Named turns come first, each shown by rows before and after it. Which turns, in which order, take the first row of each pair that follows to the second? Write the first one first, as in the answered first pair.
q_382 (before -> after):
[-21 -17 -19  -5  11 -48  -2  30  23  26 -13 -39  22   7  19  15   9   7
  23  10 -15  -7 -18]  ->  [ -7 -32 -23   7   2 -38   5  42  16  19 -10 -38  14  16  31   9  -8   6
  18  16 -16 -16  -9]
[-16  25  13 -17   2  -8 -17 -25  -1  24   4   8   2  -1 -15  16   7  13
  20  -2   5  22   4]  ->  [  9   1  32   8   9 -13  10  14   7 -15  -6  -5  22  15 -33 -14 -11   9
   0  11   9   5  -9]
[ 12  -5 -24  -2 -22   9   2  24 -18 -18   6 -11  -9  -7  48  25 -17  23
  26   8   2   5   4]  ->  [-14  23 -13 -30   1 -13 -10  -3  -4  -7  -5 -16  15 -20  17  34  16  22
  37   2   3  20 -17]
[-18 -11   8  15  10 -13  25  23  -6   6  10 -13 -22   4  -5 -20  -5 -23
  15  -7 -20 -11 -11]  ->  [-24  -5   0   9   3  -7  17  10 -13  22  17  -8 -34   2   9  -8  -2 -21
  22 -13 -22  -6  -2]
q_888 (before -> after):
[ -7  10  11  -6  -2   2  -9 -34  -6   1  20   8  15  -8  -9  -1  18  -7
  -4  -2  12  -5  13]  ->  [ -2   2  20  -2  -2  -9   2  -5   3 -22   6   2  26   5 -24 -16   4  -3
  -7   5  18  -1   3]
[ -2   0  -6   9 -13  22  15  -1 -29  -7 -11  -2 -12  18  30 -12   2 -23
 -13  13  -1   3  13]  ->  [  2   2  -3   9 -12  23  15  -4 -26  -6  -7  -1  -9  13  28 -16   3 -26
 -17  11   0   2  14]
[-28  -2  12  -1  -6  -5  -7  -5 -22 -16   4  -1  -3  10 -21  19  13  15
  24 -13  -9  14 -14]  ->  [-24   2  12  -3  -4  -1 -10 -17 -23  -9   8   2  -2   5 -19  20  20  10
  23 -12  -7  10 -11]
[-31   3 -13  11  -2   4 -33  20   2   6 -19  25   6  16   1  21   9  32
  26  17 -26  24   3]  ->  [-22  15  -6  12   3  11 -44 -19  -2  20  -1  38   8   2  -3  26  26  11
  16  12 -20  14  19]
q_514 (before -> after):
[  5  -1  27   1   2  -8   2  17   4 -30  -6   1   4  18 -17  -3 -20   4
   1   4  21  10   3]  ->  [ -2 -15  11   3   7  -7  12  36   3 -21 -20 -16   6  10  -3  -2 -11   5
   1  11  -6   7 -18]
[-17  30  26 -29   6 -14 -14  -7  -2  12 -20  21  18 -32 -21  14   2   8
   9   4  35  10  12]  ->  [-22  21  20 -29   3 -17  -8  23  -2   2 -31  14  13 -18 -18  12 -14  22
  18   7  36  17   5]
[  3  16   7  -7   7  -6  -4 -19  -1  20   5   1 -15   9   3  -4  -1  -2
  -1 -15  43   7  10]  ->  [ -5   9   1  -5   1  -9   3   9  -1   9  -8  -5 -19  20   8  -5 -17  10
   5 -11  42  14   1]
[ -5  23  20 -18 -20  -4  -4 -13  -2 -10  -5   4   3  14 -12   7 -24   3
   7   0  25  23  12]  ->  [-15   5   2 -17 -19  -6  11  22  -3 -11 -20 -12   4  15  -1   6 -27  15
  12   5   4  28  -9]

Each pair is 2 to 4 turns apart.
[ -1 -15 -25   8  25  18   8   6  -1  19   5 -14  -7 -32  42   5  21 -14
 -25  -1 -36  -8 -13]  ->  [ 19   8  30   6  38  -7   9   0  20 -31   5  -2  24  -8 -24 -22   8 -20
 -37  -2  17  -6  -7]
q_382 then q_514 then q_888
[  7 -15  15   3  -6   4 -10 -20 -34  -5  -3  25 -16 -10   0  -7  -3  10
  27  -3  -1   7  21]  ->  [  6 -20  20   2  -4  -7  -1   6 -26 -23 -15  15  -9   0 -12 -15 -11  18
  27   4   2  12  10]
q_382 then q_514 then q_382
[  4 -25 -20  20 -11  19   4  50 -16  -6   2  -2 -22  11  20  11  -8  -6
  13  17 -24  -4 -10]  ->  [  7  -3  14  12  24  -1   5  22   4 -12   0  -8  21  -5 -29  -1  31 -33
  -8  23 -19 -13 -35]
q_514 then q_382 then q_888 then q_888
[ 43   1  -9  19  -9  28   1 -16 -11  -4   4  -4  13  -2   0 -31   2  -8
 -11  -1  14 -14  -3]  ->  [ 12   5 -30   1 -27  20  -5  11 -13   3 -14  -7  -7  15  14 -17 -15  26
  21  -4  12  11  -8]
q_514 then q_382 then q_514 then q_514
[  6   9  16   0 -10 -12  -4   2   4 -17   2  14  -5  12 -22  -8 -14  10
   8  -8  26  13  17]  ->  [-10  -1 -14  -3 -18  -4  -1  18  -5   3  -8   4 -20   9  11   7 -13  23
  20  -6   1  19   7]
q_514 then q_382
[  7  18  -4   0 -10  -9 -11 -34 -18   6  16  11 -11 -25  37  24  22 -11
  10   7   3  -1   5]  ->  [  0   8  12  -2   7 -38  14  13   3 -30 -17 -17  20 -12   1   2  17  -4
   6  22   3   5 -36]
q_382 then q_888
[ -1 -20  -4   8 -10   0  22  54  10 -27 -16 -16  -5  24   1 -15 -19  24
  -1  10   0   3  -5]  ->  [ 14 -12  11  15  20   3  21   4  13  -9   0 -24  24 -13 -15 -22  30 -17
 -33  13 -14 -23 -15]
q_514 then q_514 then q_888
[  1  -6   5  15  -5  -4   3  25  10 -18   0 -18 -14  20  -8  -5 -10   5
   6  -3  -2   1  12]  ->  [ -4  10   2   6  -6   3 -16 -16   4   4  16  -3 -20   7  -6  13   5  -4
   9 -11   4   2  28]
q_382 then q_888
[ 35 -14  23  12  -1  -6   6 -39 -12 -15  19   2   4  -6   8  -1  21 -25
 -17  13  19 -20  12]  ->  [ 10  10  32 -13   2 -25  -7 -38   3 -23   7   3  13   6 -20   6  19  -8
   3   5  38   8   5]
q_514 then q_382 then q_382
[ 28  23   2   4  -6  20 -16 -42 -12  21  39  10 -19  13 -10  -3  24 -18
   9 -14  12  -4  21]  ->  [ 19  10  18   5   9 -13  11  25  10 -25  -1 -20  13  33 -45 -29   9  -2
   8   2  14   8 -25]
q_382 then q_888
[  0   8  -2  -5  -9  10 -11   5  -1  -1  -7   9 -21  13   7  -2 -17  22
  23  19  17  16  12]  ->  [  8 -14 -10   9   6  12   9  20  -1   4 -14 -12  -4  -6  14 -15   1   7
   4  30 -18  -6 -13]
q_514 then q_514 then q_382 then q_382
[ -9  12   2 -13  -1  -7 -15 -18   6  10  -9  11  -2   0 -17   7   2   5
   3 -15  11  26  11]  ->  [-12  -1  -8  -6  13  -9  -2  -3   7  17 -20 -10   7 -14  -8   3  17  -1
  -5  -6 -15  17 -15]
q_888 then q_514 then q_514 then q_514
[ 15  12  54 -10  -6  -4  -2 -38   3 -18  24  32  12  13 -39 -12  -4 -10
  -8   2  33 -11  28]  ->  [-12 -36  10  -4  -9 -15  33  58   3 -21 -24 -18  13  22  -4 -15 -19  23
   6  19 -19  -3 -30]
q_514 then q_514
[ 11  29  10 -16 -13 -15 -12 -14  -8 -14  16  21 -22  17   0   6  -7  11
  10  -6  31  14  21]  ->  [  9  24   9 -15 -15 -19  -6   5  -4 -22   8  16 -20  25  -1   3 -15  19
  14  -4  30  18  15]
q_888 then q_888
